500 stands for zero in the data rows.
Some points, one per row:
array([414, 662, 418, 564, 546, 635, 614, 068, 118, 517, 489, 461, 344, 383, 459, 872, 745, 664,
       440, 471, 748, 449, 420, 402, 305, 731, 615])
array([526, 499, 599, 457, 567, 480, 519, 999, 798, 496, 431, 642, 432, 708, 676, 241, 331, 579,
       532, 501, 640, 696, 647, 533, 618, 436, 655])
array([510, 605, 488, 591, 464, 641, 520, 303, 292, 474, 480, 436, 419, 409, 462, 659, 754, 732,
       589, 400, 517, 513, 514, 488, 253, 655, 573])
array([505, 582, 644, 430, 702, 350, 511, 639, 547, 507, 536, 589, 435, 571, 581, 564, 448, 469,
       502, 531, 484, 585, 534, 427, 648, 574, 498])
array([482, 457, 493, 623, 526, 395, 601, 604, 566, 415, 588, 623, 476, 528, 564, 464, 552, 431,
       585, 555, 677, 434, 624, 504, 563, 579, 581])
array([510, 530, 552, 510, 683, 463, 615, 792, 667, 520, 555, 491, 665, 592, 502, 378, 411, 570,
       507, 441, 517, 524, 579, 473, 576, 430, 558])
array([331, 445, 426, 390, 486, 515, 520, 245, 441, 383, 535, 408, 505, 395, 448, 450, 373, 256,
       348, 560, 117, 474, 391, 516, 364, 349, 499])
array([586, 522, 463, 635, 452, 401, 471, 366, 399, 483, 501, 425, 752, 531, 405, 396, 512, 243,
       750, 638, 186, 397, 403, 529, 425, 358, 414])
array([546, 633, 167, 582, 384, 633, 287, 248, 168, 536, 587, 444, 367, 535, 496, 836, 537, 665,
       627, 549, 551, 580, 348, 416, 364, 477, 595])
array([295, 543, 424, 623, 316, 632, 521, 255, 033, 368, 541, 431, 233, 153, 532, 773, 590, 636,
       547, 512, 691, 513, 053, 387, 241, 509, 427])
array([434, 630, 678, 664, 592, 632, 576, 431, 611, 697, 517, 422, 766, 693, 441, 648, 598, 384,
       727, 551, 389, 571, 768, 702, 620, 587, 619])
array([525, 344, 588, 418, 548, 356, 470, 503, 589, 441, 454, 567, 642, 485, 453, 327, 358, 353,
       375, 541, 372, 636, 606, 489, 586, 475, 494])
array([466, 597, 359, 650, 305, 551, 441, 224, 300, 445, 632, 246, 333, 412, 531, 792, 645, 488,
       684, 552, 563, 431, 354, 438, 234, 467, 518])
array([515, 437, 629, 363, 577, 270, 422, 561, 529, 486, 476, 542, 325, 414, 518, 509, 242, 360,
       482, 197, 633, 520, 330, 336, 392, 393, 471])
array([470, 510, 435, 588, 414, 509, 558, 397, 336, 523, 455, 488, 395, 394, 567, 722, 618, 566,
       494, 432, 670, 388, 496, 496, 492, 492, 633])
array([509, 526, 528, 471, 293, 417, 502, 403, 395, 505, 430, 500, 585, 480, 403, 295, 493, 231,
       588, 568, 219, 432, 435, 492, 478, 376, 386])
array([602, 705, 444, 698, 507, 637, 296, 405, 301, 487, 715, 414, 330, 494, 623, 974, 718, 654,
       675, 618, 717, 586, 435, 605, 423, 683, 591])
array([496, 554, 521, 756, 492, 428, 501, 282, 241, 443, 623, 274, 362, 457, 509, 791, 640, 603,
       574, 459, 634, 476, 444, 525, 213, 327, 576])
array([487, 715, 482, 799, 542, 726, 533, 307, 447, 635, 556, 440, 478, 473, 618, 890, 732, 755,
       649, 617, 605, 526, 464, 595, 317, 745, 687])
array([552, 517, 634, 502, 502, 575, 524, 488, 558, 400, 383, 580, 730, 608, 392, 510, 528, 441,
       544, 579, 429, 346, 549, 535, 378, 438, 474])
array([439, 455, 405, 513, 523, 593, 579, 240, 291, 429, 679, 252, 469, 455, 560, 712, 774, 715,
       507, 464, 611, 262, 448, 421, 215, 695, 406])
array([546, 753, 580, 508, 559, 567, 484, 869, 786, 634, 649, 653, 236, 657, 723, 678, 661, 481,
       315, 455, 677, 631, 448, 472, 634, 499, 722])
array([664, 469, 539, 324, 512, 353, 523, 589, 587, 560, 509, 684, 537, 384, 450, 283, 233, 327,
       488, 553, 417, 626, 499, 459, 575, 399, 564])
array([556, 604, 521, 668, 594, 727, 411, 329, 280, 609, 607, 355, 525, 575, 564, 951, 719, 660,
       635, 523, 689, 406, 566, 553, 469, 661, 579])
array([477, 500, 446, 530, 402, 549, 350, 459, 433, 364, 464, 368, 428, 546, 239, 618, 414, 536,
       447, 493, 591, 409, 337, 462, 443, 533, 475])
array([489, 419, 553, 575, 477, 513, 557, 560, 514, 528, 535, 464, 463, 495, 433, 181, 516, 451,
       507, 515, 659, 567, 482, 409, 550, 406, 502])
array([505, 251, 510, 496, 305, 396, 329, 322, 193, 501, 399, 499, 569, 464, 467, 420, 653, 435,
       334, 458, 213, 249, 440, 453, 379, 311, 474])
array([311, 404, 145, 501, 441, 593, 308, 170, 174, 481, 535, 279, 420, 436, 432, 595, 487, 547,
       540, 381, 421, 486, 361, 341, 387, 344, 397])
array([468, 340, 518, 354, 458, 141, 293, 806, 541, 314, 459, 454, 432, 576, 509, 092, 233, 515,
       463, 371, 597, 599, 678, 328, 672, 295, 448])
array([435, 295, 500, 438, 519, 338, 566, 525, 540, 307, 214, 524, 425, 393, 418, 156, 239, 295,
       321, 472, 342, 521, 482, 319, 441, 297, 402])
array([542, 363, 474, 403, 495, 278, 467, 762, 722, 528, 528, 820, 663, 436, 581, 380, 216, 600,
       327, 624, 627, 551, 694, 480, 706, 366, 493])
array([429, 741, 515, 766, 526, 687, 560, 290, 177, 534, 697, 261, 468, 534, 560, 961, 760, 824,
       626, 435, 747, 429, 426, 672, 473, 754, 587])
array([528, 607, 470, 647, 602, 713, 443, 354, 306, 543, 595, 346, 361, 546, 628, 917, 706, 684,
       580, 506, 763, 460, 553, 532, 489, 674, 557])
array([537, 580, 589, 497, 290, 518, 571, 450, 441, 535, 451, 565, 643, 482, 453, 397, 511, 234,
       601, 542, 277, 526, 463, 538, 470, 452, 501])
array([266, 394, 416, 493, 335, 455, 477, 420, 554, 552, 445, 526, 420, 473, 450, 380, 382, 553,
       351, 433, 540, 556, 254, 381, 451, 315, 334])
array([465, 598, 432, 635, 343, 596, 315, 377, 392, 329, 445, 263, 387, 539, 147, 730, 475, 565,
       483, 477, 684, 407, 253, 465, 380, 576, 464])
array([507, 432, 475, 350, 646, 439, 520, 667, 616, 488, 481, 556, 288, 467, 631, 262, 210, 478,
       345, 374, 473, 584, 507, 483, 555, 302, 453])
array([366, 511, 450, 519, 463, 512, 549, 637, 570, 401, 503, 506, 195, 495, 556, 429, 490, 323,
       318, 382, 548, 315, 302, 571, 609, 530, 508])
array([504, 477, 518, 395, 395, 470, 392, 561, 562, 561, 332, 589, 612, 507, 489, 302, 414, 446,
       564, 557, 484, 499, 720, 493, 416, 412, 422])
array([608, 462, 617, 444, 567, 517, 564, 444, 583, 497, 636, 340, 751, 577, 571, 635, 583, 421,
       604, 654, 298, 336, 506, 601, 637, 601, 606])
array([495, 337, 382, 445, 441, 419, 493, 511, 595, 306, 238, 497, 507, 526, 569, 131, 248, 256,
       352, 461, 489, 429, 581, 448, 574, 354, 390])
array([602, 493, 333, 541, 469, 736, 445, 137, 185, 473, 687, 261, 393, 408, 543, 603, 584, 430,
       781, 501, 552, 398, 313, 508, 379, 653, 454])
array([287, 532, 355, 395, 390, 503, 418, 158, 042, 454, 650, 259, 307, 382, 365, 489, 730, 505,
       468, 469, 514, 302, 357, 310, 446, 447, 371])
array([567, 529, 516, 509, 512, 461, 527, 656, 577, 503, 414, 472, 347, 565, 509, 745, 670, 512,
       316, 375, 678, 568, 351, 554, 518, 435, 560])
array([520, 469, 441, 263, 567, 513, 486, 641, 577, 476, 532, 592, 479, 620, 596, 448, 573, 581,
       539, 619, 686, 527, 745, 531, 600, 578, 544])
array([515, 563, 539, 666, 390, 827, 452, 297, 238, 491, 532, 285, 508, 494, 400, 582, 685, 417,
       655, 353, 517, 546, 531, 442, 525, 583, 452])
array([445, 465, 583, 611, 472, 745, 656, 420, 551, 610, 547, 505, 754, 633, 402, 558, 633, 101,
       317, 596, 339, 272, 639, 577, 464, 509, 500])
array([540, 472, 557, 614, 591, 548, 507, 508, 608, 654, 512, 598, 739, 619, 426, 700, 709, 473,
       665, 654, 333, 473, 475, 630, 441, 598, 642])
array([397, 331, 498, 439, 486, 375, 564, 522, 461, 368, 294, 497, 403, 438, 441, 217, 320, 395,
       360, 444, 365, 512, 414, 337, 470, 321, 413])
array([378, 694, 469, 610, 534, 661, 482, 388, 384, 511, 649, 502, 407, 455, 592, 676, 469, 662,
       555, 548, 656, 540, 439, 493, 335, 646, 454])
array([486, 763, 542, 799, 453, 725, 571, 431, 001, 756, 680, 285, 385, 496, 416, 876, 795, 664,
       552, 528, 830, 282, 354, 539, 242, 743, 598])
array([606, 424, 397, 367, 456, 264, 505, 545, 673, 213, 416, 554, 384, 494, 367, 139, 268, 428,
       330, 443, 282, 466, 595, 252, 487, 379, 346])
array([512, 672, 437, 797, 535, 721, 523, 296, 430, 624, 512, 434, 486, 441, 610, 882, 735, 735,
       586, 556, 595, 524, 462, 572, 261, 711, 644])
array([495, 462, 621, 482, 562, 401, 428, 631, 692, 569, 518, 660, 482, 659, 539, 561, 618, 521,
       489, 517, 629, 604, 384, 519, 571, 603, 481])
array([436, 410, 572, 427, 507, 428, 527, 602, 587, 465, 408, 366, 491, 575, 462, 515, 515, 427,
       384, 494, 559, 398, 481, 495, 509, 337, 410])
array([361, 540, 418, 398, 441, 459, 463, 328, 250, 465, 628, 392, 444, 485, 418, 449, 654, 552,
       429, 503, 567, 360, 477, 391, 530, 465, 464])
array([471, 539, 749, 619, 467, 643, 594, 465, 387, 619, 567, 422, 682, 512, 386, 664, 568, 504,
       639, 731, 390, 553, 593, 612, 393, 620, 601])
array([443, 504, 415, 585, 396, 403, 266, 033, 339, 389, 541, 276, 240, 455, 436, 582, 480, 578,
       313, 377, 466, 268, 205, 450, 390, 617, 319])
array([599, 256, 716, 398, 606, 466, 551, 855, 784, 519, 463, 579, 682, 643, 563, 312, 469, 541,
       616, 537, 447, 587, 879, 651, 648, 491, 616])
array([652, 436, 489, 476, 373, 400, 313, 173, 365, 551, 459, 489, 643, 491, 462, 417, 679, 335,
       581, 594, 130, 553, 400, 482, 252, 436, 531])
array([432, 409, 618, 344, 552, 411, 551, 702, 784, 420, 355, 683, 577, 515, 577, 319, 398, 473,
       332, 559, 556, 627, 684, 502, 697, 388, 432])
array([547, 541, 517, 518, 512, 627, 531, 484, 464, 597, 574, 399, 540, 556, 434, 645, 575, 443,
       623, 576, 426, 440, 516, 516, 509, 555, 593])
array([490, 329, 296, 425, 429, 382, 447, 474, 641, 586, 547, 251, 675, 198, 451, 196, 220, 356,
       336, 466, 483, 615, 483, 447, 508, 301, 308])
array([523, 574, 467, 600, 450, 514, 654, 281, 448, 618, 444, 531, 590, 433, 326, 578, 758, 294,
       697, 568, 275, 407, 410, 556, 399, 430, 456])
array([369, 332, 468, 392, 555, 476, 354, 595, 532, 620, 509, 553, 475, 468, 447, 540, 418, 452,
       543, 455, 551, 486, 424, 501, 546, 383, 357])
array([482, 344, 530, 246, 477, 404, 279, 659, 631, 544, 251, 415, 368, 390, 535, 281, 400, 307,
       316, 428, 348, 409, 523, 492, 527, 343, 149])
array([292, 583, 222, 556, 557, 561, 492, 262, 256, 542, 530, 317, 318, 461, 507, 653, 532, 626,
       442, 447, 546, 434, 401, 480, 263, 570, 464])
array([570, 410, 511, 470, 584, 449, 545, 713, 532, 584, 370, 652, 421, 499, 643, 295, 422, 482,
       495, 433, 508, 604, 613, 368, 716, 441, 488])
Then 40 other points, each followed by its number:
array([376, 262, 520, 353, 432, 487, 539, 535, 604, 501, 348, 457, 620, 516, 317, 205, 512, 460,
       417, 529, 371, 520, 574, 414, 554, 389, 497]) 0
array([532, 630, 507, 625, 482, 626, 480, 253, 265, 411, 589, 251, 370, 309, 612, 748, 611, 540,
       630, 436, 496, 430, 348, 481, 311, 580, 461]) 1
array([530, 417, 566, 251, 411, 498, 587, 632, 615, 450, 623, 451, 466, 425, 403, 149, 233, 475,
       468, 371, 449, 604, 677, 469, 598, 369, 457]) 2
array([462, 262, 406, 338, 540, 321, 434, 657, 719, 434, 384, 608, 506, 386, 535, 249, 239, 463,
       465, 496, 604, 645, 714, 400, 645, 487, 482]) 3
array([503, 486, 394, 365, 528, 460, 476, 596, 593, 527, 401, 541, 427, 471, 637, 504, 462, 473,
       446, 463, 589, 440, 545, 447, 637, 543, 410]) 4
array([524, 460, 445, 609, 551, 669, 463, 215, 241, 555, 629, 416, 547, 481, 531, 688, 633, 612,
       618, 529, 555, 296, 449, 458, 309, 570, 492]) 5
array([429, 523, 398, 326, 376, 274, 295, 456, 469, 395, 229, 640, 282, 620, 512, 537, 412, 568,
       323, 485, 627, 521, 331, 592, 431, 414, 290]) 6
array([280, 868, 531, 835, 513, 993, 689, 361, 277, 548, 572, 280, 579, 461, 565, 941, 855, 634,
       562, 709, 838, 539, 564, 622, 364, 946, 717]) 7
array([582, 556, 594, 545, 444, 495, 433, 999, 723, 473, 471, 680, 506, 526, 563, 492, 600, 489,
       547, 594, 535, 725, 408, 548, 698, 670, 626]) 8
array([291, 398, 443, 248, 558, 278, 454, 668, 634, 519, 361, 596, 442, 479, 493, 157, 418, 410,
       303, 572, 485, 519, 539, 521, 547, 424, 363]) 9
array([595, 423, 486, 429, 381, 400, 302, 302, 439, 538, 401, 529, 611, 489, 461, 349, 564, 368,
       554, 565, 242, 536, 500, 479, 290, 413, 474]) 10
array([617, 312, 565, 519, 397, 470, 276, 177, 403, 609, 256, 244, 671, 512, 160, 424, 371, 304,
       649, 679, 002, 560, 412, 511, 212, 483, 258]) 11
array([452, 370, 446, 187, 435, 346, 493, 576, 479, 372, 453, 421, 420, 357, 442, 337, 441, 457,
       522, 634, 370, 526, 509, 262, 545, 514, 478]) 12
array([480, 623, 526, 573, 319, 632, 299, 313, 288, 481, 562, 285, 078, 397, 536, 768, 588, 695,
       481, 224, 549, 466, 383, 512, 377, 494, 455]) 13
array([489, 495, 560, 571, 509, 594, 476, 414, 434, 500, 480, 457, 654, 342, 517, 516, 580, 415,
       634, 478, 191, 480, 502, 468, 463, 585, 494]) 14
array([458, 477, 541, 401, 510, 410, 417, 522, 687, 457, 454, 654, 286, 595, 460, 487, 533, 499,
       476, 392, 540, 465, 331, 414, 453, 369, 354]) 15
array([356, 655, 505, 600, 523, 676, 562, 404, 423, 524, 542, 449, 367, 427, 535, 726, 682, 588,
       578, 450, 764, 509, 439, 512, 515, 637, 655]) 16
array([575, 530, 589, 547, 479, 492, 430, 942, 685, 493, 485, 659, 503, 548, 576, 471, 587, 483,
       539, 546, 573, 686, 409, 560, 692, 638, 571]) 17
array([539, 473, 370, 644, 306, 640, 519, 103, 297, 470, 464, 264, 481, 364, 430, 796, 742, 699,
       526, 458, 514, 289, 423, 521, 382, 557, 514]) 18
array([573, 539, 654, 611, 641, 741, 552, 853, 741, 335, 692, 576, 540, 613, 639, 393, 609, 490,
       358, 493, 556, 649, 534, 503, 672, 488, 555]) 19
array([553, 430, 369, 509, 478, 515, 533, 437, 588, 590, 605, 318, 606, 310, 456, 330, 339, 450,
       389, 465, 518, 576, 523, 427, 503, 398, 416]) 20
array([587, 554, 564, 525, 446, 521, 464, 849, 590, 489, 409, 562, 547, 490, 492, 449, 596, 464,
       582, 599, 441, 593, 440, 563, 636, 564, 587]) 21
array([642, 629, 599, 788, 580, 294, 631, 999, 867, 543, 386, 651, 559, 503, 648, 368, 572, 708,
       515, 491, 550, 715, 531, 568, 675, 467, 537]) 22
array([518, 504, 480, 512, 433, 481, 430, 411, 455, 570, 380, 509, 745, 501, 243, 458, 556, 407,
       644, 581, 316, 286, 537, 578, 429, 430, 486]) 23
array([581, 511, 640, 228, 592, 428, 536, 858, 728, 384, 452, 655, 472, 535, 547, 163, 240, 435,
       551, 496, 706, 515, 708, 584, 586, 399, 420]) 24
array([307, 561, 586, 479, 622, 435, 626, 752, 860, 537, 526, 657, 695, 667, 619, 382, 245, 593,
       568, 577, 743, 717, 652, 543, 808, 579, 705]) 25
array([422, 463, 560, 629, 439, 398, 559, 718, 600, 456, 551, 433, 250, 504, 596, 620, 507, 394,
       472, 241, 511, 569, 410, 551, 378, 572, 449]) 26
array([286, 477, 332, 531, 232, 536, 498, 301, 192, 395, 537, 264, 426, 419, 431, 581, 539, 558,
       511, 234, 422, 449, 348, 529, 425, 616, 416]) 27
array([568, 572, 522, 724, 442, 589, 479, 174, 186, 533, 608, 256, 279, 473, 315, 787, 759, 528,
       323, 530, 516, 518, 312, 424, 216, 491, 504]) 28
array([417, 617, 339, 735, 594, 707, 497, 445, 189, 431, 728, 264, 375, 450, 489, 754, 672, 577,
       550, 508, 615, 242, 418, 449, 248, 588, 731]) 29
array([515, 474, 577, 435, 504, 482, 502, 999, 818, 515, 418, 574, 469, 714, 703, 153, 241, 589,
       548, 597, 625, 782, 697, 524, 646, 395, 658]) 30
array([307, 569, 521, 474, 491, 490, 457, 339, 423, 460, 396, 435, 625, 298, 457, 422, 615, 352,
       596, 496, 263, 404, 527, 443, 459, 455, 478]) 31
array([534, 610, 478, 672, 460, 706, 377, 291, 182, 601, 493, 461, 292, 410, 411, 699, 721, 644,
       494, 481, 623, 493, 482, 493, 240, 652, 615]) 32
array([305, 576, 579, 666, 517, 577, 629, 181, 285, 495, 603, 403, 649, 536, 446, 536, 463, 427,
       764, 590, 146, 424, 490, 618, 405, 563, 509]) 33
array([538, 307, 524, 212, 460, 196, 564, 625, 535, 424, 527, 537, 504, 467, 396, 353, 286, 402,
       330, 531, 376, 561, 527, 478, 506, 336, 464]) 34
array([514, 331, 482, 236, 376, 296, 266, 428, 593, 305, 400, 681, 245, 416, 502, 336, 250, 458,
       310, 357, 338, 521, 259, 466, 669, 510, 397]) 35
array([286, 542, 147, 545, 512, 517, 503, 232, 282, 576, 472, 275, 328, 408, 515, 702, 530, 623,
       477, 486, 559, 417, 403, 456, 220, 519, 441]) 36
array([580, 646, 410, 605, 560, 688, 516, 420, 129, 552, 564, 359, 371, 538, 447, 952, 767, 667,
       618, 422, 681, 506, 318, 460, 390, 746, 650]) 37
array([613, 424, 509, 614, 536, 582, 609, 412, 327, 535, 684, 540, 690, 478, 474, 511, 541, 368,
       479, 630, 198, 397, 384, 625, 346, 557, 432]) 38
array([563, 268, 575, 619, 582, 514, 557, 473, 555, 672, 601, 585, 713, 607, 146, 373, 383, 357,
       334, 554, 241, 522, 466, 655, 499, 511, 529]) 39
Which of these numbered points is nearest to each point below, ignoring the direction in which the first points spread most? Its number follows each.
array([549, 315, 542, 576, 602, 486, 525, 489, 555, 594, 560, 575, 532, 572, 266, 363, 402, 367,
       331, 459, 258, 527, 469, 583, 485, 466, 496]) > 39
array([608, 475, 553, 610, 582, 604, 653, 434, 417, 584, 660, 503, 723, 503, 430, 522, 561, 410,
       533, 639, 228, 423, 496, 631, 366, 552, 467]) > 38
array([552, 301, 615, 310, 523, 496, 516, 508, 699, 397, 456, 728, 399, 514, 449, 463, 492, 443,
       493, 356, 568, 502, 322, 433, 586, 422, 494]) > 15
array([586, 653, 413, 598, 594, 736, 538, 467, 048, 597, 577, 394, 404, 554, 507, 999, 857, 722,
       647, 391, 697, 510, 365, 459, 452, 761, 733]) > 37
array([579, 661, 620, 618, 500, 640, 460, 197, 285, 524, 630, 307, 386, 352, 647, 794, 626, 558,
       669, 495, 497, 382, 474, 539, 376, 580, 525]) > 1
array([657, 691, 255, 766, 569, 773, 494, 305, 238, 645, 594, 308, 363, 601, 486, 999, 864, 841,
       629, 445, 738, 515, 451, 511, 455, 787, 614]) > 37
array([716, 605, 579, 572, 624, 590, 535, 490, 611, 785, 696, 555, 811, 470, 543, 617, 464, 342,
       795, 620, 367, 593, 408, 641, 204, 680, 733]) > 38
array([530, 372, 406, 377, 505, 399, 481, 550, 691, 542, 543, 415, 626, 317, 474, 231, 306, 394,
       397, 463, 576, 632, 554, 488, 565, 368, 394]) > 20
array([332, 541, 365, 583, 380, 528, 528, 259, 392, 522, 503, 428, 346, 508, 476, 681, 497, 645,
       465, 428, 556, 467, 310, 488, 493, 457, 480]) > 36
array([292, 501, 328, 567, 177, 580, 524, 325, 183, 350, 508, 270, 464, 464, 425, 613, 543, 549,
       590, 242, 397, 431, 374, 536, 492, 601, 359]) > 27
array([551, 552, 498, 440, 552, 619, 515, 249, 275, 524, 450, 439, 466, 427, 495, 718, 618, 633,
       558, 375, 580, 281, 384, 486, 225, 484, 365]) > 5
array([358, 548, 538, 635, 487, 565, 580, 204, 388, 503, 571, 452, 670, 530, 407, 533, 466, 399,
       725, 598, 205, 446, 472, 570, 410, 508, 516]) > 33
array([621, 543, 591, 583, 630, 563, 641, 595, 725, 588, 404, 609, 880, 637, 526, 538, 713, 508,
       627, 636, 373, 542, 690, 665, 557, 568, 620]) > 21
array([448, 555, 300, 445, 167, 330, 569, 300, 161, 443, 654, 266, 127, 447, 583, 630, 580, 522,
       342, 216, 502, 275, 360, 447, 234, 685, 327]) > 27
array([678, 691, 655, 461, 150, 486, 632, 623, 628, 865, 726, 243, 870, 544, 492, 615, 609, 496,
       669, 684, 370, 444, 705, 453, 533, 790, 724]) > 21
array([524, 209, 488, 383, 571, 182, 563, 453, 568, 493, 449, 628, 555, 471, 438, 322, 423, 536,
       418, 559, 326, 593, 681, 599, 578, 441, 622]) > 34
array([482, 429, 483, 398, 438, 264, 295, 639, 444, 375, 474, 401, 377, 545, 496, 242, 347, 556,
       501, 414, 524, 558, 577, 357, 599, 333, 463]) > 13
array([347, 222, 484, 318, 456, 410, 537, 609, 598, 440, 316, 490, 440, 511, 378, 166, 494, 426,
       371, 480, 433, 551, 521, 396, 542, 344, 402]) > 0
array([692, 577, 584, 533, 469, 569, 616, 400, 607, 641, 644, 284, 812, 623, 403, 632, 581, 529,
       332, 642, 420, 546, 633, 565, 444, 449, 680]) > 39
array([491, 354, 487, 295, 424, 338, 336, 526, 652, 366, 427, 682, 345, 462, 537, 300, 242, 448,
       389, 432, 447, 552, 414, 481, 694, 516, 443]) > 35
array([609, 573, 483, 563, 390, 569, 429, 369, 448, 616, 436, 504, 855, 515, 155, 582, 690, 453,
       694, 579, 300, 240, 541, 610, 404, 488, 605]) > 23
array([684, 331, 434, 520, 495, 461, 494, 605, 635, 510, 399, 570, 537, 593, 466, 239, 299, 414,
       548, 418, 389, 570, 575, 570, 586, 359, 409]) > 5
array([529, 585, 596, 466, 354, 519, 296, 545, 415, 349, 541, 416, 476, 489, 597, 497, 471, 282,
       522, 544, 616, 525, 368, 499, 604, 336, 466]) > 1
array([479, 271, 422, 364, 376, 361, 348, 657, 657, 433, 518, 623, 449, 528, 464, 206, 448, 424,
       393, 303, 479, 354, 485, 416, 608, 397, 305]) > 15
array([581, 491, 351, 469, 529, 518, 461, 529, 569, 514, 402, 516, 356, 460, 662, 549, 543, 431,
       491, 445, 610, 404, 414, 467, 623, 580, 381]) > 4
array([535, 451, 388, 623, 371, 638, 506, 129, 287, 498, 511, 324, 521, 391, 447, 728, 695, 664,
       546, 481, 496, 279, 417, 497, 345, 547, 501]) > 18
array([596, 430, 533, 456, 331, 622, 602, 396, 494, 541, 499, 611, 708, 481, 559, 529, 575, 399,
       644, 397, 238, 585, 540, 438, 524, 465, 533]) > 14
array([574, 500, 633, 255, 584, 410, 555, 878, 747, 420, 455, 650, 510, 516, 580, 216, 238, 467,
       557, 506, 667, 527, 682, 589, 630, 429, 445]) > 24
array([505, 467, 586, 312, 582, 407, 514, 708, 618, 382, 465, 552, 502, 512, 472, 217, 239, 407,
       489, 457, 603, 525, 644, 605, 546, 429, 432]) > 24
array([539, 589, 443, 560, 417, 762, 520, 212, 297, 579, 268, 421, 326, 484, 471, 720, 610, 530,
       472, 504, 486, 501, 438, 605, 366, 538, 479]) > 32
array([647, 576, 496, 703, 643, 520, 523, 868, 694, 468, 502, 742, 317, 698, 698, 543, 570, 509,
       495, 498, 616, 622, 400, 539, 673, 505, 517]) > 17
array([527, 503, 507, 502, 610, 474, 450, 448, 473, 410, 508, 464, 168, 433, 605, 468, 492, 428,
       422, 301, 352, 507, 474, 429, 422, 420, 429]) > 1
array([368, 673, 506, 605, 508, 675, 578, 404, 419, 510, 550, 523, 403, 423, 560, 687, 682, 606,
       574, 490, 741, 522, 368, 496, 535, 635, 672]) > 16
array([459, 403, 298, 458, 538, 437, 555, 554, 590, 370, 394, 696, 530, 498, 415, 299, 219, 426,
       527, 511, 593, 483, 525, 399, 586, 545, 443]) > 3
array([621, 584, 592, 692, 556, 292, 578, 961, 801, 519, 408, 653, 584, 506, 592, 344, 476, 620,
       464, 530, 541, 676, 546, 592, 639, 472, 515]) > 22
array([317, 575, 502, 538, 497, 658, 590, 409, 415, 515, 504, 417, 436, 438, 494, 660, 682, 593,
       575, 522, 721, 508, 450, 491, 524, 630, 658]) > 16
array([425, 406, 569, 424, 445, 363, 438, 594, 455, 312, 249, 387, 419, 500, 398, 344, 461, 336,
       352, 220, 486, 580, 305, 569, 573, 506, 244]) > 27
array([442, 614, 572, 670, 564, 484, 451, 218, 263, 645, 674, 242, 357, 442, 654, 921, 586, 793,
       545, 520, 675, 512, 463, 504, 215, 708, 668]) > 3
array([602, 515, 414, 480, 548, 500, 522, 528, 578, 527, 422, 522, 344, 461, 702, 548, 531, 464,
       519, 380, 639, 445, 419, 482, 621, 535, 430]) > 4
array([558, 537, 610, 520, 516, 619, 501, 429, 526, 371, 378, 550, 798, 572, 274, 565, 649, 398,
       618, 607, 351, 258, 490, 548, 224, 423, 479]) > 23
array([542, 638, 462, 719, 529, 733, 401, 267, 208, 493, 636, 296, 316, 518, 617, 952, 764, 717,
       626, 490, 775, 367, 556, 520, 430, 680, 540]) > 4
array([678, 467, 660, 462, 593, 599, 675, 382, 558, 573, 666, 286, 822, 635, 542, 776, 662, 388,
       641, 727, 282, 257, 508, 645, 638, 641, 661]) > 38
array([469, 380, 434, 373, 498, 192, 309, 491, 538, 508, 420, 443, 268, 507, 463, 233, 445, 520,
       437, 530, 431, 327, 389, 430, 580, 456, 279]) > 9
array([611, 628, 683, 512, 669, 372, 437, 856, 790, 577, 532, 665, 410, 578, 514, 542, 540, 621,
       552, 574, 775, 679, 500, 561, 706, 438, 607]) > 17
array([368, 565, 507, 462, 457, 468, 468, 411, 494, 454, 428, 473, 482, 326, 469, 448, 600, 409,
       601, 489, 323, 441, 467, 442, 456, 419, 429]) > 31
array([622, 662, 528, 611, 449, 642, 590, 234, 293, 451, 620, 349, 451, 394, 372, 639, 550, 580,
       571, 403, 407, 461, 464, 565, 445, 447, 535]) > 2
array([565, 515, 383, 485, 528, 573, 510, 673, 563, 436, 558, 754, 397, 656, 562, 558, 439, 520,
       313, 467, 672, 812, 531, 539, 538, 446, 483]) > 37
array([486, 493, 589, 209, 636, 444, 485, 683, 698, 449, 547, 579, 612, 505, 562, 336, 278, 579,
       496, 576, 721, 527, 679, 472, 812, 636, 543]) > 24
array([385, 430, 516, 534, 446, 401, 482, 675, 583, 447, 498, 455, 294, 444, 554, 512, 471, 377,
       434, 315, 496, 574, 464, 504, 433, 517, 465]) > 26
array([494, 586, 336, 604, 446, 638, 493, 185, 000, 580, 532, 288, 237, 452, 421, 468, 586, 607,
       540, 387, 548, 484, 491, 591, 437, 464, 437]) > 2
array([452, 468, 403, 325, 473, 486, 497, 536, 454, 395, 536, 415, 338, 314, 539, 429, 514, 603,
       503, 588, 517, 478, 504, 296, 544, 582, 460]) > 12
array([538, 557, 606, 553, 493, 643, 467, 408, 574, 588, 555, 388, 623, 513, 480, 566, 556, 401,
       600, 532, 332, 506, 511, 558, 472, 530, 505]) > 14
array([560, 506, 556, 425, 563, 379, 540, 796, 837, 506, 580, 744, 733, 672, 556, 341, 432, 638,
       379, 581, 733, 540, 788, 525, 756, 545, 675]) > 25
array([599, 410, 343, 416, 454, 426, 548, 634, 640, 523, 475, 506, 378, 446, 550, 395, 548, 521,
       551, 385, 606, 542, 428, 389, 641, 418, 457]) > 4
array([519, 508, 469, 479, 416, 630, 491, 352, 394, 558, 320, 448, 341, 484, 476, 545, 557, 532,
       483, 480, 424, 519, 420, 481, 436, 441, 434]) > 32
array([457, 311, 501, 223, 421, 299, 430, 674, 605, 448, 458, 489, 363, 418, 483, 141, 416, 531,
       498, 471, 314, 550, 408, 162, 614, 278, 364]) > 12
array([361, 532, 560, 482, 595, 395, 615, 696, 774, 505, 538, 649, 589, 604, 601, 377, 319, 539,
       561, 561, 645, 662, 591, 510, 751, 516, 639]) > 25
array([546, 465, 606, 618, 744, 490, 527, 987, 753, 422, 511, 675, 450, 685, 649, 512, 439, 598,
       363, 240, 679, 723, 573, 487, 814, 564, 441]) > 19
